[[-59 -64]
 [-64 -78]
 [ 83  88]
 [-39 -88]]
->
[[-59 -64]
 [-64 -78]]

[[ 91  -9  62 -48  31]
 [ 83  -8  51 -40  25]
 [ 24  -5  59 -23  15]]
->
[[91 -9]
 [83 -8]]

[[ 71 -71 -68 -74 -67]
 [-61 -32 -44 -71 -71]]
->
[[ 71 -71]
 [-61 -32]]

[[-77  -2  -8   3]
 [  8   0   2 -37]]
->
[[-77  -2]
 [  8   0]]

[[-48 -83  11  -4]
 [ 15  17  74 -30]
 [  6  10  23  -9]
 [-19  28   8  -3]]
->
[[-48 -83]
 [ 15  17]]

[[ 42  70 -53  14]
 [-60  29  27 -36]
 [  0 -67 -49   9]]
->
[[ 42  70]
 [-60  29]]

[[ 75  53 -68]
 [ 79  63 -73]
 [-68 -66  67]
 [ 59  44 -69]
 [-57 -46  66]]
->
[[75 53]
 [79 63]]

[[ 59 -83 -21]
 [ 60 -48 -30]
 [ 94  68 -64]]
->
[[ 59 -83]
 [ 60 -48]]
---
[[ 59 -26]
 [  4  -8]
 [-74  48]
 [ 61  46]]
->
[[ 59 -26]
 [  4  -8]
 [ 61  46]
 [-74  48]]

[[18  5 25 12 30  9]
 [ 2  1 51  2 21 22]
 [ 5  2 69  7  9  8]]
->
[[ 2  1 51  2 21 22]
 [ 5  2 69  7  9  8]
 [18  5 25 12 30  9]]

[[ -8  54 -12  84  64  13  78  13  -3  73  -4  -7   9  53  85  18]
 [  3 -53  -1 -71 -41   2 -61   2  17 -57  10  21 -22 -47 -73 -28]
 [ -2  38  -3  54  46  21  54  21  11  49   9  10  14  39  54  19]]
->
[[  3 -53  -1 -71 -41   2 -61   2  17 -57  10  21 -22 -47 -73 -28]
 [ -2  38  -3  54  46  21  54  21  11  49   9  10  14  39  54  19]
 [ -8  54 -12  84  64  13  78  13  -3  73  -4  -7   9  53  85  18]]

[[-25 -33 -27  19 -50  12  -2  49  -6]
 [  9   3  -9  22 -29  47 -34  -1  15]
 [-25  -7   8  25 -13  49 -23 -24  16]
 [-52  16  45 -21   1  38 -13 -37  29]
 [-47   5  36  42   8  37  24 -72  55]
 [-18 -29   6   1 -12   2  12 -27  27]
 [ -1 -52 -23  60 -42   0  -8  20  -1]
 [-15  -1   3  14 -25  19  11   4  21]]
->
[[ -1 -52 -23  60 -42   0  -8  20  -1]
 [-25 -33 -27  19 -50  12  -2  49  -6]
 [-18 -29   6   1 -12   2  12 -27  27]
 [-25  -7   8  25 -13  49 -23 -24  16]
 [-15  -1   3  14 -25  19  11   4  21]
 [  9   3  -9  22 -29  47 -34  -1  15]
 [-47   5  36  42   8  37  24 -72  55]
 [-52  16  45 -21   1  38 -13 -37  29]]

[[ 62  54  29 -77 -72 -25  29 -74 -47 -40 -44 -11 -47]
 [ 52  46  19  -2  -1   9  -2  21 -40 -32 -55  26 -35]
 [ 70  74 -35  15  25  75 -43  -7  68  76  42 -68  34]]
->
[[ 52  46  19  -2  -1   9  -2  21 -40 -32 -55  26 -35]
 [ 62  54  29 -77 -72 -25  29 -74 -47 -40 -44 -11 -47]
 [ 70  74 -35  15  25  75 -43  -7  68  76  42 -68  34]]

[[-19  -1  36  69 -27   3 -31  10  50 -52  -3 -15]
 [ 44  43   1   2  35  37   3  24  -6  25   7  12]
 [  2   5  18   7  19  45 -16  26 -10  -1   9  17]
 [ 18 -14 -12  -5  13  10  87 -33   0   5   2  -1]
 [-20  44  34   0  17  38 -53  72 -18  21  26  -1]
 [ 16   0  19  61 -32 -42  -2 -26  69 -35  -7 -39]
 [ 47  67  -8 -26  31  -1   1  32 -12  65  19 -16]
 [  0   2  29   4  13  24 -12  23  -1  10  21  -8]]
->
[[ 18 -14 -12  -5  13  10  87 -33   0   5   2  -1]
 [-19  -1  36  69 -27   3 -31  10  50 -52  -3 -15]
 [ 16   0  19  61 -32 -42  -2 -26  69 -35  -7 -39]
 [  0   2  29   4  13  24 -12  23  -1  10  21  -8]
 [  2   5  18   7  19  45 -16  26 -10  -1   9  17]
 [ 44  43   1   2  35  37   3  24  -6  25   7  12]
 [-20  44  34   0  17  38 -53  72 -18  21  26  -1]
 [ 47  67  -8 -26  31  -1   1  32 -12  65  19 -16]]
